In the rows, 128 means zero.
One turn moves every row onto another: examples first, then more rows asked:
q_366: [ 96 126 161 119 144 129 147 134 165  77 139 153 124 151 132 111 137 137
 129 133]
q_913: [109 150 125 142 115 122 140 159 145 133 129 147 142  92 129 128 144 130
 145 127]
q_272: [108 110 143 131 113 130 123 132 136 111 134 142  72 141 133 163 130 152
 128 129]
q_999: [135 145 141 134 126 137 130 159 150 117 159 149 167 128 113 161 136 127
 137 132]
q_680: [106 173 143 126 118 122 131 141 158 113 131 142 104 137 117  98 118  97
 114 134]
q_932: [ 90 128 141 140 126 122 137 134 174 112 127 127 107 135 112 156  71 105
 133 120]
q_183: [122 111 148 131 137 111 125 119 114 110 147 147 131 157 128 163 109 105
 135 138]
q_640: [118 129 146 134 131 109 146 134 158 108 132 149 109 129 108  95 129 161
 148 129]
q_890: [114 181 172 119 111 143 149 159 157 112 138 147 141 145 119 144 123 127
 122 122]
q_190: [138 132 181 117 126 135 147 141 161 113 130 123 108 146 116 150 131  97
 108 126]
q_957: [ 97 117 147 131 125 110 140 134  97 118 121 144 113 139 137 126 107 104
 126 132]
q_32: [109 191 145 131 123 111 126 142 160 120 134 158 136 126 122 156 134 148
 142 126]
q_435: [112 109 150 121 115 112 114 138 138 113 122 137  75 148 139 141 116 148
 120 133]
q_730: [114 113 152 135 124 133 129 146 141 120 134 114 170 127 107 152 129 150
 116 125]
q_91: [105 122 122 139 126 103 134 178 143  91 155 155 128 145 109 166 107 119
 122 119]
q_33: [114 174 127 146 120 129 116 122 160 133 146 149 101 124  97 133 139 118
 140 132]
q_807: [116 169 167 119 115 120 128 142 182 138 115 143 134 128 132 122 133 120
 139 131]
q_199: [119 148 150 124 142  84 103 131 151 133 103 132 100 125 124 138 133 124
 122 134]
q_283: [ 89 115 148 130 129 116 131 143 147 110 117 114 166 117 139 138 135 138
 114 130]
q_616: [122 103 154 119 115 127 125 133 148 100 138 136  83 156 138 162 118 140
 121 133]
q_433: [113 177 144 127 133 138 120 131 157  94 160 152 123 157 106 147 125 105
 115 135]
q_887: [109 145 148 117 130 122 123 171 144 113 126 144 165 130 142 116 125 111
 116 138]
q_252: [103 165 146 139 132 126 141 142 123 105 132 143  96 124 106 180 144 138
 116 116]
q_473: [ 90 132 137 143 128 119 114 136 161 128 122 130 108 139 100 156  70 123
 134 120]
q_721: [105 129 154 134 143 143 123 131 150 106 146 161 125 151  98 134 145 166
 142 130]
q_505: [ 93 105 118 148 128 106 112 153 172 129 134 155 120 121 121 158 137 109
 147 126]
q_279: [ 98 103 143 135 113 128 131 184 149 132 127 143 119 140 107 124 114 101
 120 119]
q_133: [109 121 134 144 116 109 149 145 143 113 130 113 154 102 121 145 128 154
 127 122]
q_218: [113 109 138 151 118 124 143 114 116 138 138 145 108 124 123 154 128 111
 154 130]
q_923: [ 71 133 140 142 130 137 126 135 161 116 127 134 109 138 110 169  81 113
 131 118]

q_505 moves to q_279
q_999 moves to q_913
q_435 moves to q_616
And these:
q_640 moves to q_366
q_807 moves to q_890
q_218 moves to q_957
q_730 moves to q_133
q_199 moves to q_190
q_923 moves to q_473
q_33 moves to q_680

One turn moves every row onto another: examples first, then more rows asked:
q_506: [117 109 133 125 136 156 133 129 128 104 138 142 116 146 110]
q_441: [108 131 127 131 125 113 126 165 131 138 141 156  95 132 127]
q_729: [118 134 126 137 129 115 129 155 138 144 145 158  94 131 120]
q_747: [107 135 123 135 128 112 121 156 142 141 142 152  97 128 119]
q_674: [153 128 121 116 149  97 160 127 137 152 134 114 122 115 127]
q_408: [138 137 109 116 112 126 133  99 111 131 104 140 137 133 151]
q_72: [142 123 135 128 100 122 116 152  98 139 125 104 149 114 128]
q_368: [133 141 170 144 136 117 113 155 127 128 141 129 123 105 146]
q_440: [139 121 143 126 101 123 120 153  91 135 125 102 139 112 127]
q_166: [121 135 145 118 151 124 169 122 143 148 122 131 143 124 117]
q_636: [118 114 132 129 138 154 123 130 133 102 131 138 112 146 106]
q_351: [141 127 134 137 104 127 121 160  97 132 124 101 141 113 120]
q_537: [110 114 129 123 139 157 120 135 126 102 140 134 118 146 118]
q_464: [127 141 165 138 133 110 105 147 129 137 148 124 125 103 147]
q_439: [120 140 147 114 151 126 170 122 144 144 125 133 138 126 116]
q_650: [139 145 163 143 136 114 104 147 132 140 146 129 127 105 145]
q_918: [153 135 123 113 147  97 159 132 138 151 134 116 118 113 125]
q_580: [142 103 148 128  99 121 130 138 124 103 117 109 116 159 130]
q_159: [167 136 120 115 137 108 129 105 124 125 127 115 125 112 153]
q_318: [139 107 141 132 100 118 126 143 133 102 125 102 120 161 137]
q_197: [114 142 142 117 113 121 157 108 141 130 105 144 138 151 142]
q_111: [138  98 146 124  96 119 132 136 127 104 122 110 127 159 137]
q_859: [166 131 118 117 139 110 130 102 123 128 128 117 125 116 156]
q_261: [137 140 109 113 108 126 133 100 111 125 105 134 138 129 149]
q_779: [116 139 143 120 118 120 155 108 141 135 102 148 141 148 144]

q_440 moves to q_580
q_918 moves to q_159
q_506 moves to q_729
And these:
q_351 moves to q_318
q_859 moves to q_408

One turn moves every row onto another: examples first, then more rows asked:
q_291: [141 137 147 149 125 138 153 128 141 151 160 121 159 159 128 137 138 106
 109]
q_759: [129 125 126 156 110 137 155 117 146 169 161 127 137 155 128 128 143 105
 123]
q_373: [110 112 141 131 134 129 101 131 132 142 102 107 123 107 164 132 122 122
 103]
q_296: [110 130  98 108 100 125 174 143 163 151 106 135 158 134 130 136 107 107
 113]
q_556: [119 141 102 107  99 125 169 135 174 151 108 132 160 131 133 134 107  96
 107]
q_43: [120 128 140 132 129 123  97 118 149 137 107 105 123 103 171 129 124 107
 101]
q_122: [129 135 130 149 108 142 152 109 151 174 158 122 138 146 124 123 141 107
 122]
q_841: [121 129 151 134 106 131 102 123 140 139 104 109 131 102 153 126  99 128
 116]
q_259: [126 128 127 151 109 141 155 115 143 173 159 125 137 149 123 126 139 109
 123]
q_478: [124 144 105 119  79 130 156 139 166 137 141 144 143 130 138 158  94 103
 122]
q_232: [112 122  96 117 100 116 175 142 164 140 114 141 154 145 142 143 111  98
 111]
q_429: [120 142 105 116  81 135 156 145 156 142 137 140 144 129 134 158  92 111
 123]
q_136: [145 141 148 147 125 139 152 127 145 153 159 119 159 155 127 135 138 107
 111]
q_96: [115 119 130 126 134 120 119 141 150 135 103 114 123 115 182 133 133  85
  82]
q_746: [108 102 133 139 133 116 104 133 131 129 109 114 118 122 174 140 128 115
 105]
q_926: [141 141 150 145 124 142 151 128 142 155 156 118 161 154 123 133 136 109
 109]
q_422: [112 124 134 119 133 128 116 141 149 144 101 110 123 105 173 131 131  92
  83]
q_68: [120 134  98 116 100 112 171 137 178 139 115 138 155 139 144 138 112  89
 110]
q_294: [132 133 128 154 109 136 152 111 157 169 161 126 138 150 128 126 142 101
 122]
q_141: [121 116 134 139 131 111 100 122 149 125 113 115 120 118 180 136 130 102
 102]
q_109: [107 107 126 128 133 121 122 148 139 136 103 116 122 118 176 138 132  94
  85]
q_403: [133 137 149 144 104 113 100 113 157 125 114 117 129 110 169 130 105 106
 116]
q_466: [121 139 103 121  80 130 158 146 159 138 139 144 143 133 137 162  97 106
 123]
q_374: [124 148 106 116  79 134 156 142 163 141 138 140 144 127 134 156  92 108
 121]
q_95: [111 102 142 147 110 123 111 137 123 128 108 119 128 123 160 137 103 137
 122]
q_895: [104 114 130 120 135 131 120 148 138 143  98 111 123 111 170 133 129  99
  84]
q_87: [141 133 148 147 123 140 153 131 137 154 158 120 160 158 126 136 137 112
 109]
q_172: [124 111 141 158 106 104 107 127 143 113 119 125 125 130 177 142 113 113
 122]

q_374 moves to q_478
q_759 moves to q_259
q_841 moves to q_403
And these:
q_87 moves to q_926
q_43 moves to q_141
q_232 moves to q_296
q_895 moves to q_422

